In the data rows, the value 128 means zero.
Here is a table of points, one per row:
[ 77 136 119 102 120 110 103 123  94 147 102 138  86 100 145 149 113 127 123 116 128 123  93 138 105 117 118 126 178 112 147 114 113 150 122 159 139  99 138 109 106 115 169 147 133 137 139 125 147 136 122  70 156 130  85 142 154 145 124 164 119 141 108 154]
[125 134 125 142 120 103 134 115 118 120 161 142 147 130 144 143 124 129 127 133 131 115 142 144 150 115  96  86 102 139 135  97 156 119 119 130 138 145 119 115 135 116 132 103 150 149 156 104 118 115 109 132 131 137  85 158 137 132 146 134 135 142 114 117]
[126 119  78 102 145 128 115 146 153 162 159 143 132 128 126 148 107 121 108 114 125 125 155  97 113 153  92 119 154 143 121 157 117 159 105 112 173 123 140 103 126 123 130 138  83 141 102 139 129 145 112 145 132 146 167 155 117 106 149 146  94 129  97  99]
[172 174 128  99 149 152 124 108 119 150 183 122 118 119  76 116 143 103 164 168 114 123 124 137 112 171  91 153 103 102 160 116 121 170 150 139 127 146 141 150 152 156 176 111 144 148 115 113 168 144 120 109 115 115 112  79  92 177 118 128 101 114 150 150]
[136 117 111 136 131 128 115 165 110 128 156 150 129 156 139 136 114 108 114 109 160 126 101 145 117 126 108 133 103 152 133 103 111 132 142 151 135 129 116 138 131 120  93 120 136 127 180 138 139 116 123 131 108 131  83 134 129 113 121 128 143 130 111 119]
[137  87 187 117 163  96 140 111 160 125 161 127 132 124 131 150 161 156 129 109  77 122  95 157  89 120 141 116 186 141 130 165 142 148 127 129  89 140 146 103 158 101  99 139  94 151 143 146 116 116 152 168 125 124 115  97 125 150 114 131 100 103 140 107]
[129 121 120 153  75 109  85 134 124 149 109 129 124 152 126 117 105 125  95 111 125 112 147 131 140 141 104 147 132 129 143 150 137 152 116 119 125 142 133 145 118 127  94 126  80 142 126 113 142 106  97 139 106 160 176 139 136 149 144 120  82 168 134 106]
[136 139 139 147 145 151 142 120 134 141 117 108  80 154 137 104 104 143 173 200 140 132 135 119  81 124 157 117 115  91 122 127 155  82 125 102  83 125 129 159 134 134  94 138  89 138  94 130 122 124 159 141 126 155  93 143 140  82 145 137 137 107  91 109]
[111 140 122 142 118 101 127 146 141 115 137 133 105 127 139 114 148 135 113 122 122 128 125 130 128  95  76  86  89 136 160 127 130 109 146 171 145  98 135 135 137 120 125 130 153 135 137 142 129 153  93 141 110 140 127 100 146 109 129 147 139 134 124 126]
[184 185 126 162 166 151 128 129 114 116 100 125 129 145 185 123 144 141 131 125 128 160 152 185 160 142 156 144 145 150 183  91 129 135 139 176 128 138 126  87 175 167 136 152 120 141 115 149 120 144 173 138 130 148 175 185 109 129  91 145 113 101 151 169]
[115 105 109 137 138 137 155 126 160 118 132 122 159 126 109 124  98 109 148  98 156 177 138 115 130 113 100  79 135  93 105 116 120  94 136 122 111 128 104 146 102 130 190 164  87 146 174 134 128  94 183 134 122 116 170  96 135 161 125  98 131 169 152 164]
[160 152  82 106 121  91 193 127  95 128 104 117 136 111 106 132 111 177 131 151 132 146 106 103 155 125  93 146 128  93 131 107 106 159 161  81 122 110 115 128 151 117  88 166 117 114 126 151  93 126  88 108 176  94 130 142 139 117 140 101 159 131 170 128]
[155 112 164 109  87  96 109 114 114 159 108 119 129 130 119 126 123 138 156 171 147 108 120 162  70 141 101 169 131 144 129 138 121  91 133 150 163 120 109  98 129 120 164 120 166 123 117 123 117 138 176 117 160  87 176 123  83  89 141  66 116 161  95 123]
[120 101 122  88 137 175 116 127 139 136 129 102 127 116 162 141 179 162 136 127 142 141 141 125 137 103 118  90 124 152 111 115  81  81 108 103 107 142 142 169 124 121 125 128  90 115 102 132 163 114 119  94 112  79 134 139 125 161 144  86 129 105 153 154]
[145 136 123 132 121 121  74 118 106  68 120 165 122  91 102 129 129 134 107 108 133 106 170  99 153 132  91 155 165 116  84 112 143 117 126 126 111 133 128 130 136 131  96 119 112  84 105 123  80 141 179 105 138 109 119  91 152 107 116 106 110  78 134 148]
[106 140 153 110 166 128 151 114 151  78  77 105  97 114 136 130 138 132 172  74 149 131 156 132  94 142 146 149  74 111 179 149 120 137 123  77  96 137 114 129 110 114 147 117 103  91 151  93  93 151 115 106  99 138 122 160 104  96 132  98 144  96 106 141]
[123 103 134 153  99 148 101  97 131 160 153  93 145 131 141 135 116 144 170  88 170 116  80 105 116 106 129 119 136 117 124 128 153 166 123 162  92 101 158 115  97 128 122  85 125 131  92 136  97 134 149 159 134 138 166 153 128 137 136 168 175 102 154  98]
[ 94 155 129 101 170 104 165 134 127 131 115 172 145 142  93 137 114 124  94 169 158 106 121 102 124 133 145 155 100 151 149 165 104  75 124 137 139 110 106 139  74 144 140 103 106 158  93 131  85 125 139 134 118 117 110 151 150 169 108 149  95  95 166  88]
[166 115 122 149 153 142 178 120 113 135 146 135 159 123 155 119 158 113 129 104  88 112 102 103  91 119 134 174  88 142  84 150 174 105 107 117 133 100 123 127 152 172 129 122 133  63 103 122 171 134 130 102 137 158 147 136 152 160  88 156 101 175 134 166]
[113 111  83 144 136 128 130 145 178  91 130  96 100 105 106 129 120 110 133 154 121 113  89 113 171 179 165 148  97 135 109 168 130  75 126 169 129 137 136  53 135 114 103 111 115 138 136  90 169 119 138 111 136 124 127 130 113 117 156 135 140 129 165 117]
[115 148 153 124 111 139 134 127 106 138 119 139 124 160 135 104 122 108 117  97 109 109 141  71 172 133 127 135 152 135 135 138 103 136 118 113  85 137 109 121 141  99 152 101 153 162 130 140 177 101 103 133 138 138 152 114 136  88 130 121 113 136 105 113]
[115 116 135 101 118 128  86 171 142 103 152 122 140 131 132  29 151 147 103 159 135 119 101 132 114 138 159 121 165 113 105 110 141 155 143  90 133 122 130 106 107 137 162 117 143 119 127 120 112 139 102 158  93  83 120 175 132 118 112 122 157 161 147 133]
[117 119 131 136 153 130 128  83 110 142 149 138 145 125 120 112  92 107  96 101 131 115 152 111 135 116 161 139 140 127 152 120 107 144 138 149 134 170 121 164 142 104 132 138 139 122 118  93 154 107 113 139 136 113 135 129 144  77 148 134 138 166 121 111]
[112 138 125 102  85 131 124 123 140 145 107 127 121 176 150 128 101 120 111 126 112 164  82 144 133 108 166  91 114 121 104 128 134 138 158 134 172 135 101 111 149 112 134 100 137  75 138 124  74 139 123 109 102 119 123  88 139 153 160 174 106 112 116 155]
[130  93 172 101 143 121 133 163 114 119  78 100 178 143  79 147 116 145  95 174  93 139 161 117 154 128 106 110 109 143  79 102 151 177 105 159  87 124 133 126  95 170 115 144 145  89 118 108 121 135 134 103 120 144 113 105 117  85 111 114 126  96 137 146]
[142 112 149 178 119 151  92 168 149 109  98 143 186 106 100 136 158 106 174 165 105 149 134 122 131 107 157 120 161 100 144 166 101 100 143 109 156 174 127 153 140 149 138 178 163 120 157 143 139 125 109 131 183 135 150 154 130 179 113 157 163  92  75 127]
[101 184 146 185  97 166 165 127 156 164 120 123  88 100 115 174 161 100 118 137 142 156 178 132 105 142 152 159 113 133  76 128 125 149 117 117 137 163 172 139 118 112 120 159 172 138 135 175 105 104 113 141 110  93 148 141 105 155  88 134 155 152 119 164]
[134  78 104 112  65 119 174 116 139 105 136 117 153  99 148 129 130 138 166 114 103 116 152 179 132 144 191 125 137 139 136 135 144 147 120 109 124 113 142 156 115 109 112 127 123 144 120 163 156 157 141 165 127 117  86  78 144 116  84 123  84  98 123 107]
[102 130 108 129 126 127 120 131 117 111 147 144 140 150 119 149 108 131 105 108 134 109 119 119 127 110 138 104 122 137 145  88 106 106 125 118 143 115 148 135 172 134 114 132 164 138 127 123 124 150 129 139 119 158 101 120  83 133 149 124 144 154 122 110]
[154 114 121 129 147 109 117 135  83 112 133 126  96 126 129 124 145 124 118 114 137 147 140 147 146 102 127 125 108 137 136 122 135 124 101 142 143 114 108 114 100 140 127 111 153 143 139 146 118 111  96 160 120 152  93 107 137 150 170 127 150 159 113 122]
[115 156 148 140 148 145 112 106 131 163 129 148  97 129 166 135 135 113 112 121 121 122 119 154 181 142 125 127 163 135 120 136 159 137 142  97 172  97 119 167 107 131 109 124 140 145 150  97 159 126 129 105 151 171 127 104 133 107 135  96 169 133 142  96]
There is one direction along which these points spread out most. Take the direction at right angles to it along which they spread out most. Go by this last direction. Where along it does each point below lie, from 0 to 99? The average is 50, and the first point in the table lies past the average. One standard deviation of the points above along it is 16.
[130  93 172 101 143 121 133 163 114 119  78 100 178 143  79 147 116 145  95 174  93 139 161 117 154 128 106 110 109 143  79 102 151 177 105 159  87 124 133 126  95 170 115 144 145  89 118 108 121 135 134 103 120 144 113 105 117  85 111 114 126  96 137 146] 18
[154 114 121 129 147 109 117 135  83 112 133 126  96 126 129 124 145 124 118 114 137 147 140 147 146 102 127 125 108 137 136 122 135 124 101 142 143 114 108 114 100 140 127 111 153 143 139 146 118 111  96 160 120 152  93 107 137 150 170 127 150 159 113 122] 57
[137  87 187 117 163  96 140 111 160 125 161 127 132 124 131 150 161 156 129 109  77 122  95 157  89 120 141 116 186 141 130 165 142 148 127 129  89 140 146 103 158 101  99 139  94 151 143 146 116 116 152 168 125 124 115  97 125 150 114 131 100 103 140 107] 36
[ 77 136 119 102 120 110 103 123  94 147 102 138  86 100 145 149 113 127 123 116 128 123  93 138 105 117 118 126 178 112 147 114 113 150 122 159 139  99 138 109 106 115 169 147 133 137 139 125 147 136 122  70 156 130  85 142 154 145 124 164 119 141 108 154] 59
[123 103 134 153  99 148 101  97 131 160 153  93 145 131 141 135 116 144 170  88 170 116  80 105 116 106 129 119 136 117 124 128 153 166 123 162  92 101 158 115  97 128 122  85 125 131  92 136  97 134 149 159 134 138 166 153 128 137 136 168 175 102 154  98] 45
[172 174 128  99 149 152 124 108 119 150 183 122 118 119  76 116 143 103 164 168 114 123 124 137 112 171  91 153 103 102 160 116 121 170 150 139 127 146 141 150 152 156 176 111 144 148 115 113 168 144 120 109 115 115 112  79  92 177 118 128 101 114 150 150] 63
[136 117 111 136 131 128 115 165 110 128 156 150 129 156 139 136 114 108 114 109 160 126 101 145 117 126 108 133 103 152 133 103 111 132 142 151 135 129 116 138 131 120  93 120 136 127 180 138 139 116 123 131 108 131  83 134 129 113 121 128 143 130 111 119] 56
[125 134 125 142 120 103 134 115 118 120 161 142 147 130 144 143 124 129 127 133 131 115 142 144 150 115  96  86 102 139 135  97 156 119 119 130 138 145 119 115 135 116 132 103 150 149 156 104 118 115 109 132 131 137  85 158 137 132 146 134 135 142 114 117] 56
[134  78 104 112  65 119 174 116 139 105 136 117 153  99 148 129 130 138 166 114 103 116 152 179 132 144 191 125 137 139 136 135 144 147 120 109 124 113 142 156 115 109 112 127 123 144 120 163 156 157 141 165 127 117  86  78 144 116  84 123  84  98 123 107] 34
[155 112 164 109  87  96 109 114 114 159 108 119 129 130 119 126 123 138 156 171 147 108 120 162  70 141 101 169 131 144 129 138 121  91 133 150 163 120 109  98 129 120 164 120 166 123 117 123 117 138 176 117 160  87 176 123  83  89 141  66 116 161  95 123] 50
[115 105 109 137 138 137 155 126 160 118 132 122 159 126 109 124  98 109 148  98 156 177 138 115 130 113 100  79 135  93 105 116 120  94 136 122 111 128 104 146 102 130 190 164  87 146 174 134 128  94 183 134 122 116 170  96 135 161 125  98 131 169 152 164] 54
